Each row is where one point has got to under a steady rotation. How many ticks took it there?
The counts run from 0 to 619.
|   0 |  -8 |   9 |   8 |  17 |   1 | -25 |   8 |   2 | -13 |  10 |  -7 | -16 |  11 |   3 |   4 |  -5 |  13 |   8 |  -1 | -13 |  -7 |   5 |  14 |   8 |   3 |  -6 |   6 |  -9 |   9 |  -3 |  22 |  -6 |  23 |   4 |  16 |  -6 |	44
| -10 |  -6 |   2 |  -6 |  -6 |  16 |   2 |   3 |  22 | -21 |  16 | -11 | -14 |   4 |  22 |   6 |  -7 |  -7 |  10 |  13 | -10 | -17 |   0 |   5 |  17 |   2 |   9 |  -7 |   9 |  -4 |  -2 |  17 |   6 |   2 |  -2 |  14 |   2 |	469
|  -3 |  -9 |  -2 | -16 |   2 |  21 |  -6 |   8 | -14 |   8 |  10 | -11 |  -2 |   2 |  -5 |  -2 | -31 |   9 |   3 |   6 | -13 | -10 |   4 |   2 |  18 |   2 |  12 |  11 |   9 | -15 | -17 |  15 |  15 |  10 |   2 |  -5 |   6 |	183
|   1 |  -9 |  10 |  -5 |  -2 |  10 |  -6 |   7 |  15 | -15 |  20 | -12 | -20 |  -7 |   9 |   6 | -19 |  14 |  14 |  11 |  -8 | -13 |  14 |  -7 |  -7 |   5 |   6 |  14 |  12 |   2 | -18 |   1 |  -1 |  10 | -10 |   0 |   2 |	461
| -14 |  14 |  21 |   4 | -13 |   1 |   6 |   8 |   7 |   0 |  11 |   8 |   1 |   2 |  18 |  -2 |   9 |  -2 | -15 |   3 |   3 | -17 |  -6 |   0 |  -3 |   1 |  20 |   1 | -10 |   3 |  12 |  22 |  14 |  15 | -12 |  15 | -10 |	144
|   0 |   1 |  28 |  -1 |   6 |  -1 |   7 |  16 |  -4 |  17 |   2 |   5 |   0 |  16 |   2 | -10 | -14 |  12 |   2 | -13 | -14 |   4 |  -8 |  18 |   3 |   9 |   9 |  16 |   9 |   1 | -15 |  -1 |  18 |   2 | -13 |   2 | -10 |	4
|  -9 |   5 |   9 |  -9 |  -5 |   7 |  -1 |  23 |   5 |   9 |   3 |  23 |   0 |  11 |  -5 |  -1 |  -4 | -13 |   2 |  16 |  -3 | -19 |  -4 |  -2 |   9 | -13 |  19 |  -2 | -17 |  -1 |  -8 |  20 |  15 |  -3 |   1 |  -2 |   2 |	142
|  -2 |   8 |  13 |  16 |   3 |  -7 | -16 |   8 |  10 | -14 |  20 |   5 |  -9 |   8 |   7 |  10 |   4 |  -1 |  -6 |   5 |   0 |  -1 | -10 |  -2 |  -9 |   4 |  12 |   4 |  -2 |  10 |  -2 |  18 |  13 |   9 |   2 |  31 |  29 |	41
|   6 |   0 |  13 |  18 |  11 |  -1 | -18 |   4 |  -7 |   8 |  15 |  -5 |  -3 |  20 |   3 |   1 |   2 |   4 |  -7 | -10 |  -8 |   7 |   0 |   2 |   4 |  13 |   5 |  14 |   1 |   8 |  12 |  14 |  19 |  17 |   0 |  21 |  18 |	380
|  -6 |   1 |   9 |  -7 |   7 | -11 |  -5 |  10 |   6 | -18 |  15 |  -8 | -10 | -12 |  16 |   5 | -18 |  -6 |   2 |  13 |  -6 |   8 | -11 |   2 | -11 |  -5 |   9 |  20 |   6 |   5 |  -5 |   4 |   8 |   9 |   2 |  13 |  27 |	398
|  -5 |   0 |   9 |  10 |  10 |   7 |   4 |  28 |  -6 |  23 |   6 |  -8 | -15 |  -2 | -16 |  -5 | -20 | -13 |   3 |   7 | -15 |   8 |  -8 |   4 |  11 |   2 |  15 |  13 |   6 | -11 |   2 |   7 |  12 |   8 |   0 |   8 |   1 |	455
|  -7 |  -3 |   9 |  -1 | -10 |  -6 |   2 |  36 | -21 |  -2 |  15 |  12 |  -4 | -11 |   5 |   2 | -11 |   1 |   0 |   8 |   2 | -15 |   2 |   5 |  20 |   2 |  18 |  -3 |   2 |   2 | -11 |   9 |  13 |   2 | -12 |   5 | -10 |	195
|   3 |  -3 |  11 |   5 |  -1 |   6 |   3 |  17 | -21 |   9 |  13 |   8 |   1 |   9 |  -7 |   0 |   1 |  15 |   8 | -11 |  -2 | -12 |  -3 |  -3 |   9 |   2 |  10 |   1 |  -9 |   1 | -23 |  28 |  19 |   6 | -18 |  12 |  -4 |	256
| -11 |   6 |  30 |   6 |  13 |   4 |  12 |  11 |  14 |  16 |  14 |  -6 | -15 |   8 |   1 |  -6 | -13 |  -1 |  -6 |  -4 | -20 |  -7 |   8 |  -3 |  -3 |  -3 |   7 |  23 |  -5 |   3 |   8 |   7 |   6 |   7 | -10 |   1 | -21 |	12
|   9 |  -1 |  11 |   7 |  10 |   3 | -12 |  25 |   3 |  12 |  10 |   1 |   6 |   4 | -16 |  -4 | -15 |   0 |  18 |   4 |   6 |   7 |  -3 |   0 |  -1 |  -7 |  17 |   6 |  -7 |   1 | -18 |   2 |  12 |  17 |   8 |   8 | -11 |	611
| -12 |   8 |  20 |  17 |   6 |  -2 |   0 |  17 |  -5 |   0 |  15 |   1 |  -1 |  15 |  10 |   1 |   4 |  -3 |  -3 |  -8 |  -6 | -16 |  -5 |  11 |  26 |  -1 |  14 |  -7 |  -8 |   4 |   3 |  18 |  15 |   1 |  -5 |  16 | -19 |	204
|   7 | -13 |   2 |   5 |   2 |  13 | -18 |   2 |   9 |  -5 |  17 |   2 |  -4 |   9 |   5 |   2 |  14 |  11 |  14 | -15 |   7 |  -5 |   8 | -11 |   1 |   5 |  11 |  15 |  -2 |   5 | -22 |  15 |  12 |  20 | -12 |  16 |  12 |	537
|   3 |   1 |  -4 |  11 |  -3 |  -1 |  12 |  14 |  -6 |   4 |   2 |   4 | -20 |  -4 |   3 | -20 |  -3 |  -2 |  12 |   2 | -15 |   3 |  -6 |  -5 |   0 | -14 |  20 |  28 | -12 |  -5 | -17 |  11 |  14 |   9 | -17 |   7 |  21 |	518
|  -6 |   3 |  -2 |   9 |  14 |  -1 | -11 |  26 |  14 |   0 |   5 |  13 | -20 |  12 | -11 |   6 | -19 |  -6 | -13 |   8 | -15 | -13 |  20 |  -3 |   7 | -14 |   2 |  12 | -11 |   0 |  -2 |  19 |  -2 |   3 |   5 |   8 |  11 |	306
|   5 |   7 |  18 |  16 |  -4 | -14 | -17 |  20 |  -5 |  -1 |   4 |  14 |   4 |  19 |   3 | -15 |  -7 | -10 |   0 |  -4 |   2 |  -5 |   5 |  10 |  10 |  -1 |  24 |   3 | -12 |   6 | -13 |   0 |  22 |   2 |  11 |  -3 |  11 |	214
|   2 |   2 |  15 |   0 | -12 |  -5 |  10 |  21 | -18 |  -9 |  20 |  12 |   2 |  -1 |  12 |   5 |  -2 |  21 |   3 |   0 |  -3 | -15 |   5 |   2 |   9 |  11 |  16 |  -4 |   5 |  11 | -12 |  10 |  18 |   2 | -19 |  10 |  -4 |	196
| -14 |  16 |  12 | -11 |   3 |   2 |  13 |  16 |  21 |  -3 |  13 |  -4 |   0 |  -2 |   9 |   1 | -18 |  16 |  -5 |  10 | -20 | -11 |   6 |   5 |  -3 |  -4 |  -1 |  14 |  -2 |  -2 |   7 |  14 |   5 |   7 |  -4 |   7 | -21 |	72
|  -6 |  -4 |  13 | -19 |  -2 |   3 | -23 |   8 |  13 |  -6 |  18 |  -7 |  11 |  13 |   6 |  -4 |  -5 |  -3 |   6 |  17 |   3 |   3 |   0 |  -5 |   3 |   9 |  25 |  11 |   4 |  10 |   2 |  -4 |  19 |  14 |  19 |  -3 |  13 |	555
|  -1 | -11 |   1 |   6 |  -3 |   9 | -33 |  10 |  15 |  -2 |   9 |  -2 |  -8 |  12 |  -1 |   4 |   0 |  -8 |   6 |  -9 |  10 |  -3 |   7 |  -5 |  13 |   0 |  17 |  13 |  -9 |  -3 | -27 |  14 |   8 |  13 |   0 |   9 |  12 |	538
|  11 |   6 |   3 |  18 |  -3 |  -1 | -20 |  12 | -18 |   2 |  11 |  -5 |   4 |  13 |  10 |  -7 |  -5 | -14 |   7 |   1 |   1 |  -8 |   0 |   2 |  12 |  -4 |  11 |  -4 | -14 |  -4 |   0 |  20 |  25 |  16 |   7 |  12 |  14 |	319
|  -5 |  13 |   9 |   2 |  16 |   2 |   3 |  14 | -10 |   1 |  20 |  -7 |   3 |  -7 |   7 |  -7 | -18 |  -3 | -14 | -10 |   1 |  -6 |  16 |  -9 |  -2 |  -9 |  21 |  10 |  -1 |   3 |   1 |   5 |  24 |  16 |   4 |   6 |   4 |	127
|   1 |   4 |  14 |  16 | -15 |  -2 | -10 |  18 | -18 |  15 |   9 |  -5 |   4 |   1 | -10 | -13 | -26 |   7 |  -1 |   8 |  -4 |  -3 | -10 |   7 |   4 |   3 |  20 |  15 |   3 | -18 |  -8 |  -1 |  13 |   0 |  -6 |   1 | -11 |	447
|   3 |   6 |  14 |  14 |  -3 |  14 |  -6 |  -6 |  -6 |  13 |  11 | -20 |  -7 |  13 |   8 |  -9 | -12 |  -3 |   8 |  -8 | -11 |   3 |  -2 |  18 |   4 |  11 |   5 |   7 |   5 |  -7 |   0 |  13 |  24 |  22 |  -8 |   6 |   8 |	172
|  -7 |   1 |   9 |   6 |  16 |  -2 | -16 |   2 |  10 | -18 |  10 |  -4 |  -2 |  17 |  22 |  -3 |   8 |   3 |  -9 | -17 |  -8 |  -4 |   1 |   2 |  11 |  -5 |   4 |  16 | -12 |  10 |  -6 |  21 |   8 |  11 |   3 |  17 |   7 |	485
|   7 |  -2 |  19 |  -6 |   7 |   9 |  20 |  13 | -18 |   3 |   5 |   8 |  -4 |  -2 |   5 | -16 | -13 |   7 |  12 |   0 |   0 | -10 |  -4 |   6 |   2 |   0 |  30 |  -5 |   6 |   2 | -10 |   7 |  27 |  16 |  -7 |   5 |  -7 |	404
|  -6 |  -7 |   9 |   2 | -14 |   3 |   5 |   2 |   0 | -11 |   5 |  -9 | -12 |   9 |  30 | -18 | -10 |   8 |   2 |   3 | -17 | -13 |   0 |  13 |  17 |   6 |  11 |  20 |  15 | -15 |   2 |   5 |   9 |  10 | -17 |   5 |  -1 |	16
| -16 |  16 |  16 |  -8 |  -4 |   0 |  22 |  13 |  -7 |  11 |  10 |   2 |  -1 |  -2 |  12 | -10 |  -6 |   1 |  -6 |  -3 | -21 | -10 |  -7 |   9 |  10 |   1 |  15 |  10 |  -6 |   1 |   6 |  17 |  19 |  -1 | -12 |   4 |  -9 |	352
|   1 |  11 |  28 |   8 |   5 |  -4 |  -7 |  18 |  10 |   7 |  -2 |   6 | -11 |  19 |  -5 | -11 | -14 | -13 |  12 |   9 | -14 |  -4 |  -6 |  16 |   3 | -12 |  15 |   6 | -25 |   8 |  -6 |  11 |   9 |  -1 |  12 |  -5 |  -9 |	498
|   4 |  -5 |   1 |   2 |   5 |   1 | -13 |  30 | -23 |  16 |  11 |   9 |  -1 |  -3 | -14 |   5 | -10 |   4 |   8 |   2 |   2 | -12 |   6 |  -8 |   9 |  -9 |   5 |   9 | -18 |  -3 | -18 |  21 |  11 |  11 | -11 |   4 |  -9 |	255
|  10 |   6 |   4 |  10 | -12 |   7 | -12 |   4 |  21 |  -9 |  16 | -14 |  10 |   8 |   7 |  -6 | -17 |   3 |   7 |  11 |  -4 |   6 |  -3 |  -4 |  -4 |   2 |  21 |  16 |  13 | -13 |  -7 |  -9 |  17 |   5 |   6 |   7 |  20 |	450
|  -6 |   0 |   8 | -14 |   6 |  -7 | -18 |  24 |  13 | -12 |   5 |   0 |   1 | -10 |   7 |   1 | -30 |   6 |   6 |  12 |   2 |   3 |   2 |  14 | -11 | -10 |   8 |  21 |   2 |  -1 | -13 |  -5 |   1 |  18 |  13 |  -2 |  -7 |	62
|   4 |   3 |   7 |  22 |  12 |   3 |  -8 |  23 |  15 |   3 |   6 |  -1 | -10 |  13 |  -9 |   7 |  -6 | -13 |  24 |   7 |  -4 |   1 | -16 |   5 |   9 | -16 |   7 |  -1 | -20 |  -6 | -12 |  23 |   5 |   3 |   6 |  18 | -10 |	602
|  -1 |   4 |   0 |  -3 |  18 |  -5 | -10 |   9 |  13 |  -5 |   9 | -21 |  -1 |   4 |  18 |  -7 | -12 |  -8 |  17 |   4 |  -9 |   9 |  -3 |   5 |   6 | -13 |   1 |  22 | -13 |   3 | -12 |   7 |  12 |  15 |   8 |   6 |  10 |	338
|  -7 |   2 |  17 |  -2 |   0 |  -1 |  11 |   2 |  19 |  -7 |  17 |  -2 | -14 |   1 |  17 |  -7 |   2 |   3 |  -5 |   6 | -13 |  -6 |   4 |  -8 | -11 |  -2 |  20 |  27 |  -1 |  11 |   7 |   1 |  12 |   5 |  -9 |   8 |  20 |	293
| -11 |   6 |  11 |   4 |  13 |  -7 | -16 |   8 |  -8 |  -9 |  19 |  -1 |   2 |   7 |  22 |  -1 |   9 |  -1 | -17 | -14 |   4 |  -8 |   1 |  -3 |   7 |   1 |  10 |  13 | -10 |   8 |   9 |  16 |  15 |  20 |  -2 |  20 |  -5 |	484
|   9 |  -2 |  11 |   4 |  -8 |  11 | -14 |   3 | -17 |  -4 |  13 | -16 |   7 |  11 |   6 | -13 | -16 |  -1 |   5 |  12 |  -1 |  -1 |  -8 |   0 |  11 |   7 |  28 |  -1 |  16 | -10 |   1 |   2 |  24 |  12 |  11 |  11 |  13 |	111
